In the data rows, zero lies at 7.5, halfway between 7 and 8.
Every row has a hidden score. In each pair, how much higher is the second row's than the first's? 20 means about the same, 40 much higher and 0 much lower. The score is a weighted sum of the row's numbers plus the product of two more (or one squared), each taken from its middle value.
10  5  7  8 13  8  3  9  3  8  9  5 10  9  8  3  9  6  8  8 10
11  6  5  6  7  6  6  8  5  5  5  8  5  5  7  8  5  8  6  5  9 -> 15
 5  5  5  4  6  4  3  7  7  6  6  5  4  7  9 10  5 14  6  9  6
 9  5  8  7 10  6 10  9  3  7 12  9 12 14  7  6  5  2  6  5  8 -> 23
 9  6 12  8  3  6  8  9 10  8  6  8  9 10  8  8  8 11  6  5  4
9 9 4 6 4 7 8 6 7 9 8 8 5 4 6 9 4 8 7 7 5 -> 14
 9  4  6  4 13  5  6 13  9  9  8  8  4 12  5  7 10  4  4  8 10
 7  5  8  6 11  9  2  8  5  5  6  6 10  5  4  4  6  4  9  2  6 -> 18
 9 11  9  8  4  8  9  7 11  7  7  7 12 12 10  7  7 11  4  6  6
10  6  9  8 11  5  5  8  6 11  8  9  7 15  8  6  6  5  8  8 11 -> 36
10  6  5 13 14  5  4 15 11  9 11 15 12 15  8  9 15  5  4 15 15
 4 12  5 14  4  6 12  6  6 10  7 15 14  3  8 15  9  8 12 14  4 -> 2
 9  6  5  6 10  7  8  9  6  9  8  7  6 12  5  5  7  3  9  8 10
 9  5  8  5 11  7  6  7  4 13  8  6 13 11  7  5 13  4  7 10 10 -> 23
13  9 11 12  8 11  6  5 14 12  6  6  8  8 15  8  4  7  4  4  9
 5  6  4  8  7  5  7 11  9  7  3 11  9  7  8  8  7  7  4 10  7 -> 13
 7  7 10  5  7  6 14  9  8  8  5  7  7  7 11  7 15 13  6  5  9
 7 10  7  7  5  8  6  5  8  8  6  4  6  4  7 10 10  6  8  7  4 -> 17
 8  7  5  4  5  4  6  5  5  5  3  4  7  8  6 11  4  8  5  4  9
 9  5  7  6  7  7  7  6  4  7  7  9  6 11  6  4  8  4  9  8 12 -> 21
 5  6  5 15  6  8 10  8  5  7  6  5  8  9  4  5  8  6  7  3  5
 9 12 15  7  7  8 11  6 10  4  6  9 13 10 11  9  4  9  6  4 10 -> 19
 3  5  8  8 11  9  4  6  7  6 11  6  4  6  6  7  3  5  6  5  5
11  6 10 10  5  9 14  4  6 12 11  7 10  9 13  7  5 10  7  3  9 -> 10
 4  8  4  5  7  6 10 11  8  4  8 15 12  7  5  6  6  8  7 10 15
 2  6  7  8  8  5 15 15 14  6  6 15 15 10  6  5 15  8  9 15 13 -> 27
12  8  6  4  9  6 12  5  8  5  6  7  6  6 10  8  8  9  8  7  7
 7  4  5 10  7  4  8  6  4  5  4  7  7  5  7  5 10  3  8  4  8 -> 23
 7 14  7  6  6  8  9  5  8  8  8  7  6  4  7 11  8  9 11  8  5
10  6 10 10  4 10  9  6  9  9  9  7  6  9 15  9 10  7  3  3  7 -> 19
10 12  5  5  8  9  6  6  7  7  6  4  8  8  5 14  3  8  7 10  6
 8  9  6  5  4  4  6  7  3  3 11  5  4  5  6  8  5  5  5  7  5 -> 22
 4  3  6 10 12  6 15 15 15  8  7 15 15  9  9  7 15  9  7 15 15
5 4 6 9 5 7 4 5 4 5 7 6 5 3 6 6 5 6 4 5 6 -> 10
 6  8  5  7  8  6  7  5  6  4  8  4  6  7 12  7  8 10  6  6  7
 6 12  6  7  6  4  8  8  8  6  6  5  6  6 10  7  5  5  5  7  4 -> 19
 9  7  5  9  8  7 15  6  9  6  6  6  6  4  7  5  7  8  7  6  3
 6  7  7  8  5  6  5  7  6 11  6  7  7  5  8 11  8  7  7  9  6 -> 28
 7  5  5  5  7  7  6 15 10  8  5  7  7  7  7  6  8  8  6  8  9
11  4  8  5  9  6  6 10  7 11  8  8  6 10  7  4  6  3  7 10  8 -> 4
 3 14  8 13  3  8 12  7  8  9  8  7 11  5 11 10 13 12 15  8  3
 9 14 15  5  5 12  6 10  4  8  5  9  6  4 10  8  6 15  4  5 10 -> 32
15  8 14  5  7  7  5  7 10  8  6  6  9  8  8  5  6  7  5  7  6
 5  8  7  7  5  4  5  7  5  5  7  6  5  5  6 11  5  3  5  5  6 -> 17
 5  6  9  7  9  7  3  9  9 12 12 10  9  8  6  7 10  7  9 11  9
 5 14  6 10  6  7  9  6 10  9 11  8  7  3  5 11  6 11  9  8  5 -> 12
12 10  4  5  7  7  8  4  6  5  7  7  8  6  6  9  4  9  8  8  4
 9  4 11  8 13  4 11 15  7  9 11 13 10 15 12  7 15  4  6 13 15 -> 35
 2  4  7 14  5  6  6  6  5  4  5  8  9  6  4  3 11  7  9  3  9
10 10 12  7  7 10  5  7  9  5  5  7  9  7  7  8  6 14  4  6  8 -> 22
 7 12  9  5  6  9  9  7 10 15  9  9  7  7 13 12 10 10  6  7 10
 8  6 11  6  8  7 13  5  9  8  6  7 12 10 14  7  4  5  5  7  9 -> 18
 6  4  7 10 12 12  4  7  8  2 14  6  6  5  5  7  4  4 12  5  6
 3  6 11 13 15 15  3  7 15  5 15  9  6  4  8  9  3  5 15  6  7 -> 20
 9  7  7  7  7  5  7  5  8  6  5  3  6  9 10  6  5 10  4  6  8
 5  7  7  4 11  9  7  4  6  7  5  6  7 15  6  6  6  7  6 10 10 -> 26
 8  9  6  7  8  6  6  8 11  4  7  5  5  9  8  7  6  9  7  7  5
 5  9  5  9  4  8  8  9  4  8  4  4  7 13  5  2  5  5  8  4  7 -> 22
 7  5 12  8  5  8 11  7  8  7  6 10  9 10 12 10  8 11  6  5 10
 5 11  5  5  7  5  6  5  5  5  9  4  5 12  7  7  7 10  4  5  7 -> 28
10  9  7  4  6  5 10  5  4  5  6  6  9  6  7  7  5 11  7  5  9
3 6 8 5 7 7 6 6 6 6 7 7 6 7 4 8 7 5 7 6 4 -> 24
 8  8  4  8  5  5  4  5 11  6  5  5  4  5  5  9  7 11  5  7  5
 7  6  6  7  7  8  4  6  3  3 12  7  5  7  5  5  5  3 10  6  4 -> 30
10  7  5  4  7  6  5  8  9  9  7  7  6  6  6 10  5  6 11  8  5
 7  3  7  7  8  3  9 11  9  6 14 10  7 15  5  6  8  3  8 11 11 -> 25
6 5 7 4 9 5 4 5 4 5 9 8 3 5 6 6 5 6 6 4 5
 5  5  6 12  4  9  3  7  4  6  6  8  5  7  3  3 11  7  5  4  6 -> 21
10  8 10  7  7  8  5  5  6 12  4  5 11 10 12  5  5  7  4  7 12
10 10  8  5  6  5  7  6  6  7  5  5  7  6  5  4  5  9  5  6  6 -> 14
10 10  5  9  5  7  5  6  4  7  4  6  8  3  6  8  5  7  5  7  3
11  6  7  5 11  7  3 13  7  8  9  8  7  9  7  2 10  4  5  7  8 -> 30
 7 10  5  9  6  7 11  4  4 10  6  8  8  4  7 15  6  9 10  7  4
 9  5 14 15 15  3  5 15 10 15 12  9 10 12 14  8 12 10  4 14 15 -> 37
 5  8 11  6  6  5  5  4  7  3  9  4  6  4  6  7  6  4  5  4  4
7 5 8 8 8 9 4 5 6 4 6 6 5 4 4 8 5 5 5 6 5 -> 22
 3  5 10 10  3  7  4  8  6  6  5  6  8  6  6  4 13  7 10  5 12
 7 12  5 12  5  8  3  4  4 12  6  6  5  6  7  7  6  7 12  5  4 -> 14
13  9  5  3  6  4  8  7  7 10  8  8  5  6  5 12  4  7  6 11  5
10  9  7  7  9  5  9  4  7  5  8  5  5  6  7  6  4 11  4  8  6 -> 19
15  8 12  5  7 13  8  5  7 10  5  6  9  9 13  8  7 10  6  4  6
 4  6 10 13 14 15  6  9 12  4 15  8  7  6  6  5  7  5 15  5  9 -> 21
 3  6  7  6 11  6  9 13 12  4  6 15 15  7 13  4 14 13  7 15 10
 8  5  6  7  5  8  3  9  4  6  5  4  8  7  5  3 11  6  9  8  6 -> 31
 4 12  8  7  5  8  6  5  8  9  8  6  8  4 11 14  7  8 10  8  4
7 8 7 7 7 7 7 5 3 5 9 4 4 4 5 8 2 4 6 5 9 -> 25
 7  8 14  5  7  8 15  9 10  7  6  7  8  9 11  7  5  8  6  4 13
10  4  9  7  8  6  5  8 10  8 10  9 12  7  8  6 11  4  4 10  9 -> 14
 7  7  7  9  6  7  7  5  4  6  9  8  5 14  5  4  7  5  8  2  5
10  3  4  6  4  6  8  7  5  9  4  8  4  7  2 10  6  9  8  8  5 -> 7
 4  7  3  7  7  8  5  8  7  3 12  5  5  6  4  6  4  4  8  4  5
 3  5 15 15 15 15  8 14 15  6 15 10  4 12 15  9  8 11 15  9 11 -> 35
15  8 13  9  8  9  7  8 10  5 10 10  8  8 15 10 11  7  5  6  7
 8 11 11  5  9 14  8  5  9  8  6  9  9  6 11  4  8  9  3  5  9 -> 18
 8  8  8 12  4  5  6  6  4 11  8  8  9  6  6 13  8 11 15 10  4
8 9 5 4 6 5 7 9 5 5 5 6 4 6 8 7 6 7 6 6 5 -> 13
 3  4 13  9 15 15  4 10  9  4 15  6  7  4  5  8  2  6 15  5 12
 4  4 11 15 15 15  4  9 10  4 15  6  6  8  7  8  4 10 15  6 10 -> 23
10  6  4  3  6  5 10  9  8 10  6  8  8 13  5  5  6  7  6  8  4
 3  6  8 13  6 11  4  9  4  6  6  6  8  7  5  3  9  6 12  6 11 -> 27
 8  4  6 14 13  4 15 15 12  6  7 15 15 15 11  9 15  7 15 15 15
 8  4  6  5 10  7  4  8  7 15  9  6 11  9  8  5  3  4  7  7 10 -> 33
 3  4  8 15 15  5  9 15 15  3  4 15 15 13  9  7 15 15 11 15 13
5 6 4 5 8 3 5 4 7 6 7 5 4 5 4 7 7 8 4 6 5 -> 17
 5  5  6 10  6  7  9  7  5  5  5  5  5  7  5  4  7  6  9  7  4
 7  3  6  4 10 10  8 10  4  6  6  9  7  8  7  6  6  5  5  8 10 -> 24
10  8 15  6  8  5  6  9 14  6  7  4  5  8 13 10  7  8  5  5 13
 8  8  7  3  7  4  5  5  6  5  5  6  4  6  6  5  5 14  4  7  4 -> 5
 4  3  7  7  8  7  6  5  5  5 10  6  7  5  3  6  4  7  5  4  4
 6 10 15  7  6 10  9  6  8 11  6  7  7  8 15  8  6  9  4  5 10 -> 21
11  5 15  6  7 10 12  5  6 12  6  7  5 10 13  8 10  9  5  5  8
 8  5 12  8  8  8 10  8 13 12  4  6 10  9 10  5  8  8  5  3  6 -> 39
 6  8 10  6  7  6  8  8  6 13  7  6  5  6 10  9  9  8  6  5  8
10  6  8  5  7  8  6  8  6  5  6  7  6  4  6  7  5  5  4  7  6 -> 16
 8 10  6  4  6  6  8  7  6  9  6  7  9  5  6  6  5  8  6  6  6
5 5 9 7 8 7 3 5 4 5 9 9 5 4 5 8 6 4 6 4 6 -> 28
 7  7  7 12 12  3 12 15 12  2  6 15 15 13  8  8 15 10  7 15 11
6 7 6 6 6 8 3 7 4 4 9 7 8 2 4 5 6 3 7 4 4 -> 19
 5  8  7 10  5  7  9  5  7  9  7  7 10  9 15  6  5  8  5  6  6
 7  7  5  6  4  7  7 14 11  9  8  9  8  4  5  7  5  9  5  9  7 -> 38
 6  9  4  5  8  5  4  8  8 10  9  6  5  4  8  7  4 10  5 10  6
 9  8 14  5  7 10  9  7  7  9  6  8 10 12 10  8  5  9  5  8  5 -> 22
 9  4  7  6  7  7  7 10  6  9 10  5  5 11  5  5 12  5  5  8  7
11  6 10  8  7  9  9  7  7 11  8  7  9 10 11  7  7  7  9  5  9 -> 17
5 5 5 8 6 9 5 6 4 6 4 6 9 7 3 4 9 6 5 5 8
 5  5  6  6  9  8  7  4  3  4 10  5  5  5  5  6  3  5  5  3  8 -> 20
 4 15  5  7  6  9 10  7  8 13  8 11  8  9 13 11  9  9  8  7  6
 8  6  7  4  6  6 10  4  4  8  5  7  3  4  4  8  7  5  7  8  5 -> 26
 4  4  8 15  8  5 12 12 15  8  6 15 13  9  9  8 15 11  8 11 15
 6 13  4  5  6  8  5  8  5 13  7  6  4  8  6  9  8  8  7  9  6 -> 23
10  9 14  4  7 12  5  8  7 10  4  9  9  7  9  8  8 12  5  5  7
 9 11 11  6  5  9  5  7 10  4  4  8  8  6 15  9  9  9  4  6  8 -> 13
 6  5  7  9  7  6  4 13  7  5  5 12  9  6  5  5  9  7  8 10  4
9 6 5 5 6 4 5 4 5 4 7 6 3 6 7 9 8 9 6 8 6 -> 22
 9  9  5  5 11  4  7  7  6  4  7  5  5  6  9 10  5  5  5  6  5
11  7  6  6  8  5 10  9 11  6  8  9  9  7  9  7  9  7  7  8  7 -> 20
 7 13  8 13  9  4  9 14  8  4  5 14 11  7  7  9 12  9 11 15  5
 4  6  8 11 10  4 15 14 10  5  7 15 15  9  6  7 14 11  6 15 12 -> 12
10 10  4  6  5  4 11  9  5  7  7  8  4  8  8  6  5  6  5 13  8
 8  5 11  7  5  8 10  8  7 10  8 10  8  8 15  8  7 11  2  5  5 -> 17
11  7  9  5  6  9 14  6 11  7  6  7  7  6  7  8  4  9  5  3  7
6 6 9 7 6 5 8 4 4 6 5 6 7 9 9 7 4 9 5 6 8 -> 16
 5  8  7 10  8  9  5  6  6  9  3  6  6  9  6  4  6  7  8  5  9
 3 12  5  8  6  8  8  6  5 15  6  7  6  7  9 11 11  4  7  7  4 -> 16
10  3  5  8  7  5  8  7  7 11  6  7  8 12  9  4  4  3  5  9  8
 6  4  8  8  7  9  5  4  5 13  6  6  8 11  8  3  7  6 11  8  5 -> 22
 9  3  6  6  8  7  7  9  6  9 10  7  7 11  8  5  9  4  6 10 13
 8  3  7  4 10  6  7  7  4 12 12  7  6  7  3  4  9  6  5  8  8 -> 20
9 6 5 4 6 6 9 6 8 9 8 4 5 4 8 8 5 6 6 7 4
 8 14  6  5  8  4  9  5  9 12  6  6  4  3  8 10  8  9 10  7  5 -> 16
 9  5  8  7  8  7 12 11  6  9 12 10  8 13  5  5 12  5  6  8 10
11  9 15  5 10 13 10  9 10  9  7  9  6  6  7  7  5 12  4  3  7 -> 19
 6  6  5  6  9  5  5  5  9  6 10  7  7  3  6  9  3  6  5  6  5
 6  3  5 12  7  7  4  8  5  5  5  5  6  9  4  4  4  5  7  7  9 -> 28
 4  4  7  5 11  5  8  9  6 10  7  8  8 12  6  6  8  5  4 11 11
 7 13  4  7  7  8  6  6  5 11  6  6  5  4 10 12  8  6 14  9  6 -> 16
10  3  6  9  9  6 11 11  6 12  8  8  8  9  6  6  7  4  6 11 12
 6  9 15  6  8 10  8  7 11 13  6  6  8  4 13 12  8  8  7  4  6 -> 32
 4  3  4 15  9  7 15 15 15  5  6 15 15 11 11  4 15  7 10 15 15
 5  7  5  8 12  7 15 11 12  4  5 15 15  7  6  8 12  7  8 14  9 -> 15
 5  3  7  3  9  6 13 11  6  6  7 11  7  6  4  7  8 10  8 10 10
12  6  5  4  9  5  7  7 10  5  7  6  7  9  5  6  5  7  7 10  4 -> 17
10  7 15  8  7  7 10  9 10 13  7 10 10 11 15  5  7  7  4  5  6
 4  5  6 15  7 10  7  9  7  7  5  7  6  3  5  5 13 13 12  7 12 -> 25
 9  8 11  7  5  8  7  5  7  7  6  7  7 12 14  6  7 13  3  5 13
 8  8  6  4  6  6 10  8  8  7  6  5  4  4  6  9  5  7  2  9  7 -> 21
 8  9 12  7  4  6  9  7 11  7  6  7  7  9 11 14  9  9  6  4  4
 4 10 11 10 15 15  4  8 15  3 15  6  6  3  7 11  5  4 11  5 12 -> 26
11 12 14  7  7  9 10  4  9  9  6  9  6 10  8  7  8 10  6  6  9
 7 15  4  8  3  6  6  8  7  5  7  7  4  5  9 14 13  7 14 11  5 -> 18
 5  7  6  7  8  5 11 14  8  5  5 11  8 10  4  7  8 10  9 12  5
 9  7  6  4  6  7  5  5  6  5  6  6  7  7  6 10  3  4  7  8  5 -> 19
 7  8  7 10  4  9  7  8  4  7  5  5  8  5  4  3  6  4 13  4 10
7 8 6 8 7 4 3 5 6 3 6 5 6 4 5 4 6 6 8 7 4 -> 13
 9  9 15 10  7 15  4  7 11  8  8  7  7  7 10  6  7 15  4  3 12
12 10  7  5  7  5  9  6 10  6  5  4  4  8  6  9  8  8  9  7  6 -> 18
 6  5  9  5  8  8  6  7  4  3  5  5 10  5  5  3  5  5  7  5  4
11  5 15  7  9 11  8  5 14  9  5  8  8  6 14  9 13 15  5  7 10 -> 28
 5  4  7  8  6 10  7  6  6 10  7  5  8  6  7  3  6  5  8  4  9
 4  5  6  9  8  4 11 15 15  5  7 15 15 11  7  4 15  9 10 12 15 -> 18
 3  4  5  7  9  4  4 12  4  5 11 10  7 13  7  3  7  3  8  7 10
 8 14  4  6  7  8  5  5  5 10  5  5  6  5  7  9  4  9 10  6  6 -> 8
 4  6  9  9 10 14  4  8 12  3 14  5  8  6  6  8  4  4 11  4  4
 9 11  5  4  5  7  7  5  6  9  5  6  7  3  6 11  9  8 10  5  8 -> 23
 5  4  6 15  4  6  3  7  7  3  9  6  9  5  4  2  7  5  7  2  6
 3  8  9 12  7  6 12 11  7 15  8 11 12  5 10 15 15  5 10 11  6 -> 24
 5  7  7  6  8  4 10 15 11  4  5 15  9 14  6  7 13  8  7 12 12
7 9 8 4 6 5 5 5 6 8 8 4 4 4 6 9 3 7 6 7 5 -> 18
10  5  6  8  6  6  6  9  8  8  6  3  8 10  5  6  4  8  5 10  5
10  7  4  2  6  6  4  9  5  8  3  5  6 10  5  6  3  6  7 10  6 -> 21
12 11  4  3  7  6 11  4  4  8  6  7  8  6  6  8  3  7  8 11  3
12 12  5  6  8  7  7  5  8  7  6  8  6  5  6  6  3 10  5  7 10 -> 24
 8 11 10  5  3  5 10  6 12 11  8 10 14  7 11  8  5  7  6  4  9
12 11 12  7  7 13  6  8  7  5  5 10  8 13 14  7  9 12  7  3  7 -> 20
 9 10 12  7  6  7  9  7  6 12  5  9  7 10 11  8  9 10  3  6  6
 7  4  8  7  7  5  6  8  6  6  5  6  4 10  5  5  6  5  8  6 13 -> 27
 8  7 13  5  8 11  3  3 11  8  4  6  9  5 13  7  7  9  6  5  9
10  8  5  3  3  5  7 11  8  6  6  5  7  7  6  6  6 10  8  5  6 -> 18
 4  5  6 11  3  9 10  5  6  7  4  7 11  5  6  4 11  7  6  4 11
 9  9  6  6  6  6  5  5  8 11  7  6  4  5  6 10  7  9  7  6  3 -> 19
10 10  6  5  6  9  4  6  6  6  7  5  6  5  7 10  3  5  5  5  7
11  8  7  5  6  6  8  8  7  6  7  6  5  7 11  7  5  9  6 10  5 -> 16
10  9 12  6  9  8 11  5  7 12  6  8  7  9 11  6 10  9  7  3 12
 4  5  6 13 13 15  6  8 10  4 15  6  4  3  7  9  7  5 12  5  7 -> 20
13  7  6  7 10  7  8  6 10  5  7  5  6 10 11  8  8  9  5  8  5
 8  5  9  9  6  6  9  8  4 13  8  8  7 15  6  4  9  5  7 10  6 -> 31
 7  6 13  7  7  8  8  7  7 11  9  8  5  9  9  9  6 11  5  6 10
13  7  5  6  4  5  6  6  6  7  8  6  8 11  7  8  8  9  6  8  7 -> 13
 5  4  7  8  6  6  6  6  4 15  9  5  8  6  9  7  6  4 10  5 11
10 14 13  3  8 10  8  8  6  8  7  8  5  9 11 14  8 11  5  3  6 -> 18
 5 11  8  6  9  6  6  6  5  2 15  7  7  5  3  9  5  4 12  5  7
11 15  6  7  5  7 11  8  6  6  6  4  4  4  6 12  8  8  8  7  5 -> 7
 4  4  8  5  7  8  4  8  4  4  6  5  7  5  5  4  7  8  8  4 10
 8  9  4 12  5  6 10  8  7 12 10 11 10  7 10 10  9  6 14  9  5 -> 7
 7 12  4  6  3  9 11  6  9 15  6  7  6  4  7 13  7  4  9  8  3
10 11  5  5  6  5  7  6  8  9  6  9  7  9  5  7  3  6  8  8  5 -> 12
10  9 15  5  9 12  8  7  9  9  6  6 14  6  9 10  8  9  4  5  8
 9 11 12  4  8 12 13  6  8 10  5  9 13  6  9 12  8 12  5  5  8 -> 10
 5  6  5  8  4  7  6  4  6  4  7  5  6  9  8 11  3  7  4  9  6
 9  8  6  8  4  6  7  5  7 12  6  7  5  7  6 11 13  9  7 10  4 -> 20
 9  6  8  5  8  8  8  6  7  5 11  2  6  8  8 10  8  6  5 11  4
11 10  5  4  7  5 13  8  3  7  6  6  6  6  8  7  8  7 11  7  6 -> 17
 5 10  6 11  5  8  7  6  7  9  8  9  8  6  7  9  9  8 11 11  4
11 12  5  5  9  5 10 10 12  6  7 11  6  9  8  8 11  7  8  8  8 -> 19
15 10  6  4  5  7  7  6  9  3  6  5  6  6  5 12  4  6  8  8  8
11 15  5  5  7  9  7  6  5 10  4  6  6  6  8 10  6  8  9 10  4 -> 15
 6  4  5 14  7  6  5  8  5  4  5  6  8  4  3  3  6  6 14  4  9
 4  8  9 11  9 15  6  4 14  4 15  8  6  4  5  9  5  7 14  5 13 -> 20
 4 10  5  8  5 10  5  5  4 11  7  5  7  7  6  9  9 11  8  8  4
 5 11  4  6  7  4  8  7  7  4  6  7  8  5  7  9  6  9  8  7  8 -> 16
 9  4  5  5  7  8 10  8  8  7  7  9  8  7  6  6  9  3  4  7  5
 9  9 15  8  6 10 15  6  9 11  5  9  8  7 15 10  5 13  5  5  8 -> 18
11  4  7  6 10  8  8  9  7  7  9  8  7 14  6  6  7  3  8  8  9
11  5  6  8 13  7  7  6  9  9 11  8  6  7  7  6 10  3  5  7  6 -> 14
11  8  6  6 10  5  6  6 11  6  3 10  6  8  6  6  5  5  5 12  7
 4  4  4 11 10  8 15 10 13  5  6 15 15 11  9  8 12 12  7 12 10 -> 14
3 4 6 7 7 6 5 5 6 5 5 5 7 6 3 4 5 8 6 6 4
 7  6  8 15  5 10  4 15  8  4  7  9 10  3  2  2 11  5 15  9 15 -> 32
 4  6  5  6  5  6  8  7  6  4  5  7  9  9  4  6  7  8  6 12  8
12  6  5  5 10  7  6 11  5  4  7  7 10  8  9  6  9  8  2  7  8 -> 21
 7  9  5  7  6  5  9  9  9  5  8  9 11 10  8  9  8  9  7  9 11
6 6 4 7 6 8 6 3 3 5 7 6 5 4 5 7 5 4 6 7 5 -> 20
 6  6  5  6  7  6 15  5  7  6  7  6  6  5  6  5  9  4  5  9  6
 8  3  6  7 13  5  9 11  6  8 11  8  9 10  5  7 10  5  4 11 10 -> 30
 8  9  4  5  4  4  6  7  6 10  5  6  7  5  8  8  7  4  6  8  6
12 11  7 11 13  9  7  5 15  4 10  4  4 12 15 14  3 15 12 12  8 -> 22
 9  7 12  5  7  7  9  8 10  6  4  6  8  6 12  6  7  8  5  6  5
 4 11  4  6  6  8  5  6  6 14  9  5  8  5  6 13 10  8  9  9  5 -> 17
 7  9  5 10  7 10  9  4  6  5  4  5  6  7  8  5  5 11  7  6  6
 4  6  9 13  6  9  4  8  5  3  5  8 10  3  2  7 15  8  7  2  8 -> 29
 5  5 10  9 11 15  4  5  9  6 15  6  4  5  7  7  5  3 13  4  8
 8  9  6  4  9  5 11 11  6  5  5 12  7  7  4 12  8 11  3 11  7 -> 17
 6  7  5  6  6  7  7  7  6  7  7  7  4 12  2  5  5  5  7  5  9
 4  8  9 10  9 14  5  6  8  5 15  5  6  4  9  6  7  6 13  9  6 -> 17
 5  8  6  3  6  4  7  6  8  4 10  6  6  9  5  8 10  4  6  5  6
 3  5  6 11 10  7  9  8  3  6  5  5  9  9  4  3  8  5 10  5  6 -> 21
 9  8  6  5  9  7  8  5  7  8  5  7  4  6 10  4  2 11  5 11  5
 3  5  8  4  6  7  8 11 11  6  4 14 13  9  9  5 13  4  5 11  8 -> 28
 9  7 12  7  7 13  8  6 13  5  6  9  8  6  9  9  5 10  4  8  5
13  9  6  5  6  6  8  7  7  6  6  8  7  6  8  8  4  7  5 10  9 -> 19
 7  7  5 15  4  8  8  6  5 10  7  8 15 10  9 15  9  8 13  8  4
 5  4  9 10 15 15  5  6 15  3 15  6  6  7  5 11  5  7 15  5 10 -> 30
 8  5  5  7  5  7 10  8  8  4  8 10 10  5  4  6  6  7  5  9  5
 9 13  8  7  5  6  6  4  4  8  8  7  8  6  7 14  8  8 10  8  6 -> 32
 5 15  7  9  7  6  8  7  4 13  6 10  5  6 10 10 12  7 13  7  4
 5 10 12  6  6  8  8  4  9 10  6 10  6 10  8  8 11  7  5  4  6 -> 18
 5  5  5  8  6  7  5  6  5  7  8  5  9 11  5  8  8  5 10  5  7
 8 12  4 10  5  8  9  7  6  9  5  8  6  8  9  8  5  4 11  8  3 -> 12
12  6 14  3  6  8  9  7  9 10  6 10  7  7  8 10  8 11  4  5  7
 8  6  9  4 13 15  5  6 11  4 15  8  6  5  7  7  3  3 14  3 10 -> 20
 3  4  8 11  7 10  4  5  6  3  7  8  5  2  7  5 10  4  9  7  9
 7  5  8  3  9  5  7  9  4 10  7 10  8  9  5  6  8  5  6  7  8 -> 23
10  4  8  7 12  4  7 14  6 13 10 15 13 10 10  8 13  5  4 15 15
6 4 7 8 6 6 6 5 4 7 6 4 8 7 5 4 6 4 9 4 5 -> 17
 7  4  8  8  7  9 11  6 10 10  9 10 10 10 13  7 11 10  8  4  8
 5 11  7 12  5  8 11 11  6  8 10  8  7  3  8 15  9  8 13  8  5 -> 24
11  9  4  5  7  4 10  7  5  7  5  6  6  9  5  9  4  8  7  7  5
13 10  6  5  7  6  9  5  8 10  7 11  9  8  7  8  5 12  7  9 10 -> 17
 4 14  7 11  6  7  4  5  6  9 10  5  6  8  7 15 11 11  9  7  3
 7 12 15 10  6  8  7  6 13  7  7  6 12  6 11 10 12  8  6  9  4 -> 5
 9  9 15  7  5 12 11  8  8  7  7  7  9  8 14  7  7  8  5  4  9
 5  8  8  6 12 10  7  9 10  7  8  6  8 15 11  7 11 11  9 10  7 -> 22
14  9 10  6  6  9  7  9 15  7  6  8  7  9 14 10  4  8  3  2  8
 6  4  7 15  4  5  4  9  4  8  9  6  8  7  5  5 10  8 10  4  8 -> 17
 7  7  8  4  7  8 12  9  8  6  5  4  5  6  9  9  8  6  4  9  8
 3  6 11 15  3 10  4 13  5  7  9  8 10  4  5  5 11 13 12  7  9 -> 19
12  7 10  9  8  7 12  7  7 14  5  5  7 10 11  8  9  9  6  8  6
 9  5  7  8 13  6 10 15  6 10 12 10  9  9  7  7  9  5  8 13 15 -> 25
 5  6 11  7 15 15  3  8  9  5 15 10  7  6  5  4  5  5 13  7 10
 5  3  5 11  7 12  4  6  5  7  7  4 12 10  8  4  5  4  6  4 11 -> 15
11  7  5  5  8  9  8  4  4  7  7  5  4  4  7  9  3  7  8  6  5
12  8  4  3  7  6  9  5  6 10  9  6  4  5  5  9  9  9  7  7  4 -> 20
10  5  5  8 14  8  8  6 15  6 12  5  5 13 12 11 11 10  8  9  5
 3  6 10  9 12 14  2  5  8  5 13  7  9  5  5  8  3  5 11  7  6 -> 26
 5  4  7  9  9  6  9 14  9 10 12  9  8 14  7  9 14  2  9 12 13
 8  6  8  4  5  8  8  4  9  6  6  5  6 15 11  6  8  3  5  6 10 -> 12
 8 10  5  7  6  8  4  4  3 10  7  9  6  4  7 14  9  6  9  7  6
 7  3  5  9  9  5 11 10  7  6  7  8  7  4  4  8 12  8  5 11 10 -> 19
 6  7  7 11  9  8  4  6  7  6 15  7  3  3  3  8  5  4  8  4  8
 3 13  5 13  5 10 15  7  5  8  7  9 12  4 10 15 15  7 13 10  4 -> 2
